A single turn carries every row of the set below to another of its rows. Some are shown first; where does it send the rows asked next?
Q_83: [-12  13   4   1   4   1  -3   0 -11   4  -5   9   6   5  -4  28  11   4
   2   6   3   6   3  -4 -10   5   6   5   1   2  -9  -5   6 -10   6]
Q_717: [-18   1  -7  19   3  -7  -1 -12   6  14  -7  14   6   3  -1 -12   7   4
 -22   9  25  11   2 -12   2   7  -2  -1   3 -18 -10  -4   5 -15   3]
Q_769: [  9 -11 -16  13   7   7   9  -2   0   6  -3   8   5   3 -10  10  16   4
  14   9  11  15   8  -6 -16   5   4   9   6  -7  -7 -12   3 -21   2]
Q_505: [-28   9  10   7  12  -8   5  -9   0   5  -9   6   3  -4   0 -21   8   2
 -11   6  29  15   6  -4  -1   6  -4   4   0 -10  -4  -7   8 -12  14]
Q_599: [ -9  14   0  10   7  16  11  -1  -4  17  -1  15  -7  24  -2 -13   7  -1
  -8  13  20   4   1 -15  -6   2 -13   6  -4 -15 -14   6   3 -11  -2]
Q_273: [-18  -1   4  28  -4  -6  -1  -6  -8   5  -4   9   8   7  -9   2  15  10
   1  14  23  -9  12   2  -1   4   2   0   8 -13 -10  -6   3   2  -9]
Q_423: [ -7  13   9   7   6  16   7  -2  -3   3 -12  -4   4   9  -2 -15  15   6
 -17  16  17   9   6   2  -4   7 -16   7   1 -14 -14  -2 -12   0   3]
Q_530: [  5  -2 -14   6  18  10   4   2  -3   2  -4   9   4  -2  -1   6  14   4
  -4   6   0  15   0  -9 -17  -2   1   5  10 -11 -11 -17  -1 -14  20]
Q_407: [ -5   4   2  15   1   7   1  10   3 -10 -18   7  14  -4   1 -13  -7  -1
  -1  15   6   9  21  -7  -2  -1  -6  12  -2  -7 -10 -11   5 -12  12]
Q_304: [-12  15   0  27   3  19   7   4   5   4   1  -4  11  -4   4   1   5   8
  -4   8  12   4   9  -7   1   9  -6   6   3  -6  -1  -4   8 -28   7]
Q_798: [ -9  -2  -1  17   5 -12  10  -1  -1   6 -11   8   9  -3   1 -17  12   8
 -18  14  31  10   4  -2  -2   5 -11   3   5 -20   0   7   9 -10   6]
Q_674: [ -1   5  -8   3   1  19   3  -5   1   9  -2  12 -12   2 -14   1  15   6
  -1  12  26  13  12   3 -21   6   5   6  15 -27 -14  -9   0  -4  17]
Q_233: [  6 -14  -7   8   6   4   2   0  -5   7 -11   7  10  -7   1   6   4   2
  18  12   4  12  -4  -1 -10   8   7   0   3  -6  -6   0  -9 -11   2]
Q_527: [  1  15  -3  14   7  12   0  -3 -12  18   6   9  -6   0 -11  -1   9   5
  -4  -2  16  -6  -3  -4 -12  15  10   6   8 -18   6  -6  12 -15  -3]
Q_580: [ -7  15   0   0   0   9  13   4   0   7  -9  10  -3  13  -2 -17   2   5
  -9  12  14   9   5  -5 -11   0 -21   3   0  -8 -11   9   1  10   4]
Q_882: [-22  16   3  12   5  18   9  -3  -6   9  -6   5  -1  16 -12  -6   7   4
  -5  11  22  14  10  -9   6   2 -11  11  -6 -20 -18  -8  -4  -2   5]
Q_308: [ -8   0   2   2   6  -2  12   0  -6   3  -3  10   0   1   0  15  10   2
  25   9   8  14   5  -2 -16   5   3   4   5   7  -7  -3   7 -15   5]
Q_703: [-12   5   2  19   3  -2  10  -4 -21   4  -3  11   1   4  -3 -25   4   2
  20  11  31  -5   7  -6  -8   7   2   6   8 -21  -2  -1   8  -9   5]
Q_99: [ -9   5   0  -4   3  25  -7   6 -15   8 -10   9  -6  -3  -8 -10  18   5
   1  15  27   8   2   1 -13   5  13   5   0  -6   4  -2   3   4   1]
Q_557: [ -2   2  -8  11   6   6   4 -12   2   0   3  13  -8 -14  -6 -26  16   6
   2   7  19   3   0 -14  -3   0  -4  -3  11  -7  -2  -1  11   0   8]
Q_206: [ -4  -6  -1   6   8  -4   2   5  -4   2  -3  24  -6   6 -25  -5   9   1
  -1   5  15  -2  13   4 -21  -7  -6   9   9  -8  -1  -5  13   2  12]
Q_822: [ -2   6  -5   1  -2  14   0   4 -18   1  -4   0   2  -1  -6   2  12  -5
  12   6  14  14   0  -8 -11   7  -4  10   3   4   7  -1  13 -14  25]
Q_718: [  6 -12  -3  11   4   5   1  10 -20  13 -12   9  16   8  -3   9   1  -3
   7  11  11   1   4  -3 -14   2   5  10  -1 -19  -5  -1   0 -11  12]
Q_704: [-18   1   0  19   5   8  -2   7 -22   1  -9  12  -3 -10  -4  -7   3   1
   3  11   5  11   1  -7   5   4  10   2   6 -17 -12 -21   7   5   6]
Q_983: [-22  13   3  11   1 -16   4  -1  -5  12 -12  11   4   9   3 -16   3   5
 -13   6  28  10  11  -6 -11   7  -3   3  -2  -8  -5  -3  20 -10   0]
Q_365: [-12  11   2   7   7  -5   5 -17   9   1  -2   9   0  -1  -1 -12  12   9
  -8   5  10  -4  12  -1 -16   5   5   0  15  -8 -12 -22   1   3  -1]
Q_826: [ -1   2  -5   3  -1   8  -4  -5  -8   6  -9  -3   5  -3 -10   4   7   2
  23   1  12  18   8  -1 -12  13   9   8  -1   4  -2 -12   4 -12   6]
Q_749: [ -3  13   3  14   4   7  -2   2   4   1  -4  10  17  -3  -3  -4  -2   5
  -3   8  12  -3  11  -4 -11   7 -12   2   2   1  -8  18   2 -25   7]
Q_229: [ -6   4  -1   6  -4  12   6   5 -13  13  -8  18  -8   0   5   4   3   5
   6  21  19   8   2   2 -16   8   8  -3  12 -29 -17   4  -3   3   6]
Q_950: [-23   3   1   0   5  17   2   4 -10   3  -2  23  -7   9  -6   6  24   2
  -1  24  23   6   8  -4 -18  -1   9   2   8   0 -13  -5   3  -4  -1]
Q_253: [-10  11  -3  21  17   2   1  11   9  -3  -8  17   2  11  -3  -5  -9   9
   4   4   8   6  10  -5  -5  -7  -4  11  -4 -10  -1  -4   6 -19   8]
Q_631: [-11   0   8  10  -1   5   6  -4 -17  -4   0  12   7  -8  -3  -4  17  -7
  -5  20  12  -4   3   3 -16  16  -6  -1  24  -4 -15  -1  -3 -13  12]

Q_580 goes to Q_599
Q_530 goes to Q_822
Q_717 goes to Q_505
Now find these:
Q_749 goes to Q_253
Q_557 goes to Q_703
Q_99 goes to Q_229
Q_826 goes to Q_233
Q_527 goes to Q_704

A single turn carries every row of the set below to another of its rows. Some are shown first; where does it send the rows asked next?
Q_289: [ -8  31 -12  -9  -9  11  -2  14  -1  -1  13  -5   6   7  -1 -12  15   9
  -8   5   2   0   6   5 -11  -3  -1  -3   8   0]
Q_335: [-22  10 -13   0   2  22 -10  18  10  14   7   9  -9   3  -7  -2  -5   4
  -7  -7   7  -3  12  12  12   2  -5   6  16  -3]
Q_770: [-14   1 -11   2  14   6 -13  -4  17  13   5   2  -2  -3   7 -13   4  -1
  -5   1   2  -1   7  -2   2  12   3  19   7  -6]
Q_41: [  0  -1  -6 -13   4   9 -22  10   6  15  11  16  -3  14  -5 -10  11   2
 -18  -4  -9  -9  16  -2  -6   2   0  -6   6  11]
Q_881: [ -7   8   5  -8   0   2  11   5   6  22  11   5   0   1   4  -8   9   9
 -16  -4  -3   0  15   7  -4   0   0  -6  -6  -5]
Q_218: [-15   5   6 -14  -6   6 -41  18  -3  12  18   5  -5  -2   7  -4   7   3
 -20  -9   4  -1   8   1   1   5   6  16  13   7]
Q_376: [  0  16   1 -15 -11  -5 -10  10  11  -4   9   4  20  10  13  -8   6  -4
  -2  -4   5   1   1   0   2  -4  -8   8  -5  -4]
Q_888: [ -2  11   5 -34  -2   8 -19  13   1  10  17   7  -1   5   0   2  -1   5
 -13 -16 -12  -4   1   8 -13  -1  -5   4   5  -2]
Q_14: [-21  21  10  -4 -17   3 -15  14  -7   2  19   2   1  15   7   5   1  13
 -13  -6   8  -9  17  11   0   2  -7   6   1   1]
Q_320: [-23   0   4 -15   5   7 -25  13  -3  18  18  -3  -9   7 -10  -3   3   9
 -22  -8   1   0   0  14 -10   0   8   5  11  -1]
Q_326: [  0  10  21   3  -3   2 -15  15   1   5  11   4  -1  -3   9  -3   6   8
 -15 -10  -5  -2   6   6  15   1   0  -6   6  -7]
Q_354: [  2   9  -5  -9  -6  12 -18   2  -4   9  24  11   8  10   7  -1  -1   3
   0   1  -6  -6   9   7 -14   1 -17  -3  -4 -12]
Q_476: [-11   4 -19   5   3   6 -28   6   7   8  14  10  -3   0   0  -6  14   8
 -14 -10  17   9   9  12   1  -3   2  20   9  -2]
Q_896: [-21  12   7  -4  -3  -3  -3  17   6   7  -4  -5  -4   2   7  -2   1   2
 -16 -13   5  -8  22   1   2   8  -5   4  11   3]
Q_676: [-20  12  10  -7  -2   0  -6   6  -7  -5  21  12   7   5   0   4  -1   2
  -1 -12 -10  -4  15  13  -2  -2  -6  10   0   4]
Q_400: [  0  10  -2   4   3  11 -29   1   7  17  19  13  -8 -18   7   2   6   7
 -13  -2   2   5  13   1 -11   8   6   9   1  -6]
Q_945: [-13  10  -3  -5   0  18 -22  21  13 -15   7   4   5   9  -2 -10  -1  13
   3  -1  -1   3  16   8  10   1   9  12   1  -7]
Q_202: [ -6  -2   8  -4  -5   1 -15  12   5  20   8 -10   6  -2   4  -3  10  -1
 -22  -2  -1  -5  13  13 -11  11   3  12  16   3]
Q_627: [-13  11 -17  -6   3   5 -28   8  14   9  15  14   4  -6   4  -6  -1  24
  -9   5  12   4  15  -3  -1  11   1   0   2 -16]
Q_544: [  4  16 -13 -18   3   8 -30   5  -4   6  24   5  -3  12   8 -16  13  11
  -4 -14  -6   3  12   7   1   6   1   2   1  -8]
Q_279: [ -9  14 -13  -7  -5   9 -13   5   1  20   6  14  14   6  -1  -5   9  -1
   6   4  10  10   2  -2   9  -1   3  -2  -4   7]
Q_40: [-11  14   0   1  -1   0 -27   8  -8  17  18   4   3 -10  -2  -8  -1  -6
  -5   7  -7  -7  10   7 -13   1  -1   0 -11 -11]
Q_760: [-23  10  -2  -7  -6   3  -1  12   5  12  13   1  16   4   2  -4   3   3
  -7   7  -6  -6   1   5  17   2   0  12 -12  -3]
Q_377: [-12  21   9  -6   4  17 -19  10  -4 -11   9  -4   8  15   0  -4  10  10
 -14 -11  -6  -1   6  11   0   5  -5  19   7  -7]
Q_985: [ -4   3  -7 -13  10   9 -17   6   6  11  16   7   7 -11   0 -12  -1  -1
  -3 -14   3   3  26  -3   0  -6   4  14  -9 -13]
Q_846: [-16   6   7  -6   0   8 -18  11  16  23  12   5   3  -5 -12   2  -2  -6
  -5   4  -2  -3   3  -4  -9   0   6  -1 -12   0]
Q_900: [  0  11  -3  -3  -5  12 -15   2  -1   9   7 -12  -9   4  -5 -11   0  19
  -3  -9  -1  -9   9  16   0   2   4  20  14  -6]
Q_903: [-13  12 -20  -5  -6   6 -36  12   3  11  12   8   9   5  -8  -1  10   6
   4   0  18  -5   6  -3  -5  -1  -7   6  11  -5]
Q_568: [-12  14  10 -13  -8  -2 -29  21  11  -6  20  -2  -3  17   3  -9  15  16
  -5  -3   6  -4  18   2 -10   2   3   7   8  -6]
Q_555: [-18  17 -16  -4  -8  11 -16  17  14  12  15   5   7   6  21  -1   6   0
   2 -12   1   7   9  -9   3  11  -7   8   1  -2]
Q_27: [-23  13  -8   2  -6  10  -5  18  14   4  12   8   9   1 -10  -2 -13   7
  -7   3   5   1   6  11   4  -8   2  19   5 -12]
Q_928: [-16  25  -9  -7   5   3   1  10   5   8   9   5  -3  14  -3  -8  -2   2
  -4   7  11  13   8   3   9   0 -12   7   3  -3]
Q_858: [-15  14   0  -5   6   4 -13   6  11  26   3  -5  -4  -3  -4 -13  -7   3
 -27 -11   1  -7   3   3  -3  -4   3   0  10 -11]
Q_666: [-21  13   8 -17  -5  13 -13   1  27  -1   7   7  -3   4   3  -4   9   8
  -3  -5   1   8   4  14   3  -7  -2  10   9   1]
Q_892: [ -7  -1  -4  -2 -10  -9  -6   2  -5  10   9   9   7   7   7  -6  -4   3
 -11  -8   1 -11   0   8 -11  18   8   8   1  -4]
Q_712: [ -4   7 -16 -25  -7  -5 -32   5   6   0  13   4  -2   8   4   2   0   5
 -17   6   9  -1   7   7  -3  -1   8  10  -8  -5]
Q_269: [ -2   6  -2  -7  -4  16 -24  17  24   2   7  -2  -5   7   7  -1   9  23
 -26  -8   3  -2   9   3   3  -1   2  12   7  -6]
Q_177: [  3  10  -4 -18  -4  -6 -26  12   9  25  12   9  10   2  -1  -4   2  10
  -3  -8  -2  -8   5  13 -12  -1   3   3 -15  -3]
Q_406: [-11  20  -5  -5 -12  10 -33  17   1   3  10  12  10   0   1  -5   5  11
   3  -5   7   7  20  -2  -6 -11  -2  -9   4 -13]
Q_379: [-14  14  -7  -2  11   8  -9  17   6   9   6  -2  -4  -3   6   5   8  14
 -12   9  14  -2   2  -7  -4  -1   5   8  -9 -17]

Q_377 goes to Q_177
Q_881 goes to Q_770
Now find these:
Q_712 goes to Q_289
Q_326 goes to Q_985
Q_903 goes to Q_14
Q_888 goes to Q_279
Q_218 goes to Q_406
Q_858 goes to Q_476

